Each path is a new rotation, seen through one point. The rows after it are directions, each followed by how far the rotation turns it, in degrees each step (0 if it stays put).
Each turn is a multiple of 5 degrees from 10 to 175, or 0.
Each row of a path follows its step; steps can be skipped.
path 1
step 0: [  4.7  -5.7 -26.1 -15.6 -14.5 -21.5   1.3  47.8 -17.1  -3.8 -11.1   2.8
  21.4  -9.2   2.8  11.4  31.3  -2.4  25.2  -2.2  -0.3  22.8  17.7 -42.8
   0.4  -8.0   9.5   8.6  40.1]
step 1: [ 14.2 -25.1 -14.8   0.0  15.5   2.1  -3.3   5.3  -8.5  -5.0 -19.0  28.1
  19.7  13.4 -10.2 -29.5  -6.7 -23.2 -11.8  13.9  15.1   0.0  28.2  -1.9
  29.2  30.7  38.7 -14.0  40.6]
step 2: [ -7.0 -34.3   6.2 -10.2  -5.4 -11.9  -3.9 -12.8  -9.9 -10.6 -21.2 -20.0
  49.7  19.5 -18.1  10.6  22.9  -0.7   0.7 -15.3 -13.3   2.9  21.6 -45.0
  10.4   0.4 -12.3   6.8  31.8]
step 3: [ 15.8 -18.8   9.2  33.1  32.1   4.6 -16.1  12.0  22.6   2.6   7.0  11.8
  38.6 -11.1  -9.6  12.3  21.7   0.9 -39.6   7.1  -2.4  -0.5  -1.2   0.3
  32.6  18.8  23.6  -6.7  30.3]
step 4: [ -2.6 -24.2  -6.1  -7.5 -15.1 -15.5 -11.1 -13.3  20.2   8.5  -3.2  10.2
  52.2   3.5  -7.8  -5.8  16.9  28.4 -17.1   7.6 -17.8 -23.2  12.0 -22.1
  -8.7 -48.7  14.7   1.7  11.9]
step 5: [ 36.6 -11.0 -24.1  -1.8   4.2  -1.0   0.2  28.6  12.7  29.0  31.3  15.1
  24.1 -19.4  14.2  25.1  22.3 -22.6 -13.5 -19.8  -5.8  -3.2  -7.1  -9.1
   0.2  -7.6  33.6 -21.9  26.9]
step 6: [ 15.8  -5.1 -17.3  -7.8  -3.9 -26.1   9.3  -2.3   0.0   5.7 -31.4  42.3
  20.5  22.3  -7.6 -11.7  14.2   7.6  23.0  19.9  -0.5   3.7  -9.3 -22.1
  -7.7 -29.3  45.3   0.5  29.2]
step 7: [ -2.6 -32.9 -25.7 -18.6   8.4 -15.6  -9.1  19.9 -33.8 -16.8  17.5   4.4
  23.9  12.9  14.9  -3.4  30.8 -42.6   2.3 -13.5 -13.9   3.9   6.3 -18.9
  10.4  20.4  26.2 -19.1  19.1]
step 8: [ 11.4 -19.7  23.4   2.9  14.6 -13.7   3.6  -9.6  -9.4  -6.2 -17.3  20.9
  15.9  22.8  -3.4   7.5  -8.4  13.3   4.2  -1.2  -4.8   1.3   7.7 -29.6
  43.2   8.4  39.2  31.7  41.9]
step 9: [  7.5 -19.3   6.2   3.5   8.9 -31.0 -41.9   6.2 -13.4 -19.1 -15.0  -7.2
  47.0  -5.0  23.5  -1.7  22.9 -12.3 -36.2  -1.5  -6.7 -23.5  12.5 -28.2
   5.9  13.1  -1.4  -9.1   4.5]
Directions:
[ -2.0  -1.7  -3.8   5.3  -3.1  12.7   1.7   1.4  11.4   4.3  -9.2  -9.5
   9.7  -5.0 -16.2  -3.3   0.0   2.7  -7.3   2.2   6.8   4.1  14.2   2.3
   1.6   3.8 -15.4  -6.1   7.9] -> 40
[  9.5   8.5   5.7   8.5  -0.2   2.9  -8.2   6.9  -0.4  -3.3  19.3  -7.1
  -7.5  -3.5   5.4  -4.1   8.9 -14.9  -2.7   1.5  -8.5   9.7   7.7   1.1
   3.7   0.0  -2.4  -8.4   8.1] -> 160
[ -1.2  -1.9  -3.4   1.3   2.7  15.3  -4.0 -14.8 -17.1 -18.6  -7.3   4.6
  -1.6   4.3  -6.7   5.0   3.0  -3.3   2.5  -3.2  -5.6   5.3  -3.8  -2.9
  10.7   8.6  -1.8  -1.7   4.3] -> 60
[ -2.2  -6.4  -9.0   2.2  -4.6  -4.5   3.8  -0.5   0.4   0.5   8.2  -2.5
  -0.5  13.8  -4.8  -5.3  -3.7 -13.7  14.3   7.5  17.4   8.7  -3.2  -5.8
  -6.8  11.1   1.2   5.0   6.1] -> 60
path 2
step 0: [ -0.7 -14.4  22.0  21.7  17.2 -29.8 -33.8  10.3  -7.7  -4.3  -6.1  15.2
 -10.8 -44.3  -8.4 -19.3  -0.4   4.7   1.7   5.0  -2.3   6.1  -6.1   5.9
  41.3  19.2 -18.7  -3.6 -15.1]
step 1: [ -2.1 -27.5   9.3 -30.8   6.9 -11.9  -2.0   0.0   4.6  14.1   2.4  23.9
 -15.9  11.5  36.6 -15.2   2.4  -5.2 -31.6  20.5   1.1   1.7 -17.8 -16.9
  34.7  19.5  -9.9 -12.9  28.8]
step 2: [ 26.9   7.4  -6.1 -33.2 -17.8  10.5   4.5   0.1   2.1 -18.7   2.0 -40.3
 -23.6  -0.9   5.8  -6.8  18.1   7.2 -25.9  21.0 -18.6 -13.4  12.2   9.8
  11.5  37.3  30.0  -6.4   3.1]
step 3: [ -5.1  -8.4   9.8   3.1  14.5  15.6  21.0   8.1  -4.5   5.4   4.4 -29.5
   4.8  29.6   1.9  -1.2  -3.4  20.8   2.1  31.5 -46.4   9.6  30.3 -18.7
  -9.2   1.0  -7.3  -4.3 -34.3]
step 4: [-13.2  -0.3  -1.8 -18.1 -14.7 -12.7 -10.5  28.7  -3.6  -6.4   2.3   6.6
  -6.1  -9.7 -14.0  29.4   2.3   4.5  46.0   2.4 -35.4 -19.8   5.0  -5.9
   1.5  10.4 -46.2   9.1  -9.6]
step 5: [ -5.1 -24.3 -20.9   7.7   5.4 -21.6  -4.0   1.5 -12.9 -12.4 -10.4  31.0
   5.1 -14.6 -11.3  34.5   4.5  33.1 -11.8   7.1 -14.3   2.8 -31.3   2.9
  13.2  -5.9 -10.5 -42.0   3.0]
step 6: [  5.4   6.7  44.6  -4.0   9.0 -14.6   1.2 -12.9 -13.3  16.1   9.6  11.8
 -18.2 -32.7  -2.4  18.6  19.6 -12.2 -23.6  16.9 -18.1 -13.8   1.7   7.5
  21.4 -11.6  20.5 -18.0  30.0]
step 7: [-13.7  20.4  22.2  27.3  -7.9  -9.4 -13.7  13.1  -8.4  15.4  12.1 -16.1
 -38.6  25.7   4.8 -14.3   0.7   6.0 -20.1  35.0   0.8  14.5  -6.2   6.6
  30.7  22.3  11.4   0.1 -14.2]
step 8: [ 22.9 -36.4  11.7  -2.0  17.4 -11.8   3.5  21.7  -8.0  -4.8   8.8 -17.2
 -16.1   1.9  21.4 -20.0  23.2  13.2   5.4  -9.4  -9.2  -3.5   7.3 -22.0
  13.9  40.5 -12.0  30.4 -15.5]
step 9: [  6.5 -12.8 -39.9 -32.7   1.6  22.5 -14.3  -9.9   5.3 -15.4  11.5  14.2
 -12.7  25.5  29.2  16.6  19.6  18.6  -7.2  16.6 -34.4  -4.1   8.9  -6.5
   2.5   7.4 -29.8   3.7   4.3]
Directions:
[  3.2 -12.7 -11.2   3.2   6.9 -11.7  -4.0  -4.0   8.6   1.0   3.9   0.9
   6.0   1.3  11.0   4.8  -7.9  -2.4  18.0  -4.5  -0.8  -1.2  -6.1   4.6
  15.8   3.3  -6.6   6.8  -2.1] -> 90
[ -1.0 -12.3  13.3  -8.8  13.5  -4.1  14.8   2.9  -2.7   8.9  -6.7  -1.4
   0.6  14.1  -3.3  -1.1  -5.3   6.5  -2.0 -11.4   5.3  -5.9  -5.4  -6.4
   2.2  -6.9   1.8  -5.8  -4.6] -> 155
[ 12.0  -6.6  10.4  -2.2  -5.5  12.2  -8.9  -2.8  -9.8  -3.7  -8.3  -3.1
   0.9   4.8  -2.4   9.3   6.3 -10.0   2.5  10.3  -5.0   3.6 -10.9  -8.3
  13.0   1.2  -3.8  -3.7  -8.9] -> 0
[ -1.7  -6.5  -1.9   0.4   0.7   4.6   8.8  -1.1  10.4 -16.5   2.8   3.4
  -2.6  18.2  -6.6   0.0   5.3  -8.9  -0.1  -4.0  -4.5   3.3  15.8  -5.5
   2.3  14.4   5.2   5.0   0.3] -> 60
[  2.9  13.6   8.1  -7.4   2.9  -5.0   0.3 -14.1   1.7  -1.6   3.3  -5.8
  -2.6   0.6  -0.8   1.9   0.3   8.0   7.6  -1.3   1.5  18.5  15.5   3.5
  11.0 -10.9  -0.6  -4.8  -6.2] -> 100
[ 10.5  -1.0 -12.9   9.9  -3.1 -11.7   4.5   4.5  -3.7  -8.5  -7.9 -13.3
   0.7  -6.0  -9.3  -0.2   4.7  10.2  -1.7  -6.6   6.9   7.1  -5.9  -4.4
   1.2   8.6   9.7  -7.8  -7.9] -> 135
path 3
step 0: [-17.7   9.0   8.7  12.4 -10.0 -22.2  -6.0 -21.0  21.7  -5.4   3.3  -6.3
 -23.5   9.0  14.1   4.0  -4.9  19.0  47.3   0.3   3.5  33.5  11.9  36.1
  -3.4  -8.8 -22.9  12.0   8.0]
step 1: [-19.1   9.8 -12.6 -30.5 -12.2 -16.1  22.8  16.7  19.8  19.5  38.9 -10.4
  -5.0 -12.5  -0.8  24.4  -1.6 -35.0 -12.3 -11.3   0.9   6.6 -24.4 -17.3
   2.8   7.8  -4.3 -23.8 -18.9]
step 2: [ 51.9  30.0  14.5   0.3  -1.4  17.4   8.1 -10.5  -5.5 -17.8  15.0 -14.2
  -2.2 -16.2  41.3 -15.8 -21.7  -3.2 -10.7 -10.9 -11.7   4.5  16.4  19.7
  -1.2   6.1 -11.4   9.4  21.6]
step 3: [ -7.8 -13.9   9.0  20.2 -33.0  11.8   8.9 -25.4   1.8  -4.2  -0.6 -27.6
  21.7  18.8 -21.6  18.5  -9.0  18.9  12.9  -3.2  13.5   9.8 -39.7  -8.0
  16.1  18.4 -30.6 -17.3  -8.8]
step 4: [-14.0  21.7  -1.4  25.9  26.7  17.7 -20.5  28.7 -10.0   4.2  32.5 -13.8
  16.0  -4.1  -2.5   3.3  15.6 -28.4 -11.0 -24.1 -15.3 -29.8   1.8  23.1
   1.2  18.7  -4.0  14.4 -14.0]
step 5: [ 22.9   2.6 -10.6  23.5  21.6  17.8  29.1 -31.4 -12.9  18.2  -1.8  24.2
  14.2 -15.6  15.4   4.2   8.1  46.9  -9.2 -19.7  14.3  11.2  -5.3 -11.7
  -0.3   4.5  15.6 -18.3   9.0]
step 6: [-18.5 -23.2 -14.2  15.5   6.4  10.6  20.3  11.4 -11.2   5.4  -4.4 -24.1
 -17.4  27.8 -13.7  29.2  -7.9   2.3  20.2   9.7  13.5 -25.0  25.0  25.5
  31.6 -17.1 -10.8  13.5  -3.5]
step 7: [-12.3 -42.9 -11.1 -12.9  13.8   9.8 -18.2   7.4 -18.7  19.6  42.7  26.6
  -5.3 -21.8  13.4 -24.5  -8.8   2.9 -24.0   6.8  -4.3 -19.5  -8.8 -12.7
 -10.3   1.9  -7.4 -14.1  -0.1]
step 8: [ 17.6   3.4  33.9 -11.0  31.2 -14.2   1.9 -29.5  -8.1  -9.8  -1.6 -24.8
  -9.1  14.1 -13.5  -9.6  -7.8  29.4   8.0   0.1  -6.8 -11.9   8.8  11.3
   1.2 -35.9  30.9  -6.5  23.8]
step 9: [-22.2 -14.7   8.2  27.3 -17.5 -48.8  -9.9   0.0 -18.9   1.5   5.3  22.6
 -14.2 -13.2 -10.9   2.6 -14.4 -21.6  30.8  18.3   6.4  -3.7 -13.3   0.6
  23.0   2.6 -13.8 -23.5 -14.3]
Directions:
[  7.2  -1.5  -3.6  -6.4  -7.1   1.7  14.4   7.6  -5.0   4.1  -6.0  -1.7
  -4.2  -4.5  15.7   5.5  -4.9   1.2 -10.5  15.4   2.0   0.6   5.5  -2.8
  16.6   3.1  -0.9   6.9  -7.4] -> 85
[  4.1   6.7   5.1 -11.2  10.0  -2.3   2.8   6.1   2.2  15.0  -6.6   3.6
  10.4   5.8  11.0 -17.0  -5.6   1.1  -1.9 -14.0  -3.0  -5.4   5.9  -3.9
   1.2   5.6  -0.6  -7.2   4.5] -> 125
[  1.9  10.0  -1.8  -1.2   0.4   9.6 -11.5  -4.4  13.2   0.0   3.5  15.6
  -8.9   0.9   1.4   3.6 -14.3  17.9  -1.1   5.7  -6.4  -4.2  -2.4   2.9
   0.3   9.9   4.0   2.6  -0.4] -> 140
[  3.1   1.5   6.6 -15.8  -1.7 -14.4   2.8  -4.1   3.2  -6.2  -2.7  -5.7
  -5.1  -6.9   8.0   5.5  -7.1  -8.1  13.6   1.2  -7.4   6.0  -4.9   3.8
 -13.9  12.3  -0.9  -0.1  -7.1] -> 35
[ -5.1  -0.5  -3.7 -10.5  -2.1  -5.9   5.1  -4.7  -5.2  -2.6  11.4   3.4
   5.3   3.4   1.0  -6.8  13.6  13.8   5.8   4.3   8.0   6.7  -6.7  -8.7
   2.8  13.0  -0.6  11.1  13.1] -> 155
